X =
119	137	124	131	141	119	119	148	142	133	147	151
109	110	140	109	146	139	139	121	147	138	117	116
110	117	135	116	146	132	137	115	142	131	119	117
114	111	152	150	146	112	123	145	123	109	114	149
The top-right entry?
A: 151
The top-left entry?
A: 119
The last entry, reading row by row?
A: 149
The entry just left of the largest entry is 111
The third entry in reading order is 124
The entry just right of the largest entry -> 150
The third entry on the diagonal from the top-right corner -> 131
The second entry, reading row by row is 137
The smallest entry in the last row?
A: 109
The 2nd-last entry, reading row by row is 114
The largest entry in the last row -> 152

Questions about the table below. Counting starts at 0.
1) Report the entry directly below the centre entry.
2) Report the entry just right of the smallest entry.
3) Report the entry just left of the centre entry.
4) Report the top entry of the column that holds the largest entry.
5) Report the entry in row 0 and column 0.
6) Report the entry in row 0 and column 1.
7) Report the entry directly above the centre entry.
8) Report the entry at row 1, column 0.
[[132 119 148 122 118 108 110 114 122]
 [141 105 139 115 134 109 107 131 111]
 [121 135 101 132 139 149 146 144 130]
 [139 108 136 115 135 113 110 130 113]
 [138 114 143 131 128 111 119 136 108]
 [140 107 137 115 136 112 109 131 113]
 [124 130 108 133 136 142 141 143 125]
 [123 130 105 131 137 144 141 143 127]
 [126 129 122 118 128 132 124 121 142]
 [116 153 122 142 124 148 149 125 148]
 [116 151 114 137 121 148 147 123 155]
 [116 150 110 127 127 150 142 118 157]
 [139 108 145 129 129 108 116 138 103]
 [139 105 135 115 134 111 109 132 110]
 [118 150 120 142 126 147 149 128 143]]
1) 128
2) 132
3) 131
4) 122
5) 132
6) 119
7) 136
8) 141

Read these off the matrix that follows. Rows and columns are numbered from 0.
1) Which number is the top-right entry?
2) Which number is the entry in row 2 and column 1?
3) Which number is the bottom entry of the column that holds the largest entry?
4) Which number is the minimum?
5) Which number is the bottom-left entry?
6) Which number is the bottom-right entry?
7) Which number is the entry just left of the smallest entry?
8) Which number is the entry in row 0 and column 0?
[[128 131 129 127 111 121]
 [128 128 131 128 131 116]
 [128 127 126 128 130 111]
 [128 128 127 128 142 137]
 [128 127 149 129 129 128]
 [128 128 132 128 132 119]
 [128 128 109 128 130 128]
 [129 128 132 128 145 129]
 [128 127 129 127 132 113]
 [127 129 127 124 129 144]
 [128 128 150 129 126 127]
 [128 128 128 127 125 112]
 [128 128 110 128 121 128]
 [129 127 130 127 145 126]
 [130 127 129 128 145 128]
 [128 127 129 128 132 147]]
1) 121
2) 127
3) 129
4) 109
5) 128
6) 147
7) 128
8) 128

Questions about the array below.
1) Read off the last entry, reading row by row.
2) Read off the entry just left of the largest entry.
3) Read off the top-right entry.
4) Read off the bottom entry of the column that holds the smallest entry.
5) Read off the first entry, reading row by row.
6) Read off the bottom-left entry.
7) Read off the largest entry.
8) Read off the entry just right of the smallest entry.
112	112	133	122	140	137	139	149	130	151	143	110	137
136	128	124	118	133	128	124	134	130	124	119	131	125
132	127	126	120	130	128	128	133	127	128	121	128	127
123	135	127	132	131	132	125	131	122	128	133	120	125
112	111	133	119	140	138	138	149	129	150	143	110	137
111	109	136	124	138	136	140	149	129	152	144	110	138
1) 138
2) 129
3) 137
4) 109
5) 112
6) 111
7) 152
8) 136

arr = ((128, 108, 128, 111, 154, 147, 121, 108, 110, 125, 123), (115, 126, 118, 145, 115, 128, 138, 157, 144, 121, 117), (105, 113, 131, 132, 153, 127, 113, 142, 110, 121, 131))
The entry at the centre: 128
The entry just right of the largest entry -> 144
The entry just right of 153 is 127
The entry just right of the smallest entry -> 113
The largest entry is 157

M =
[[148 127 116 116 113 139 135]
 [143 134 116 114 101 132 137]
 [121 114 118 111 130 145 149]
 [132 128 120 117 119 132 136]
 [154 125 116 108 111 147 142]
 [121 110 111 111 118 144 157]
 [132 114 113 110 102 144 149]
 [137 125 117 118 119 138 138]
 [135 126 113 128 117 128 140]
 [128 113 117 118 107 140 152]
 [134 121 113 114 119 139 145]
 [127 124 121 114 123 141 146]
 [142 131 121 109 105 142 138]
 [130 121 124 118 119 136 137]]
Counting starts at 0.
The entry in the top-right corner is 135
The entry at row 0, column 2 is 116
The entry at row 1, column 0 -> 143
Report the entry in the top-left corner.
A: 148
Report the entry in row 2 and column 0.
A: 121
Report the entry directly above 146.
A: 145
Report the bottom-left entry.
A: 130
The bottom entry of the column that holds the largest entry: 137
Report the entry directly above 157.
A: 142
The entry directly above 131 -> 124
Report the top entry of the column that holds the smallest entry.
A: 113
Report the maximum.
A: 157
The entry just left of the largest entry is 144
The entry in row 1 and column 1: 134
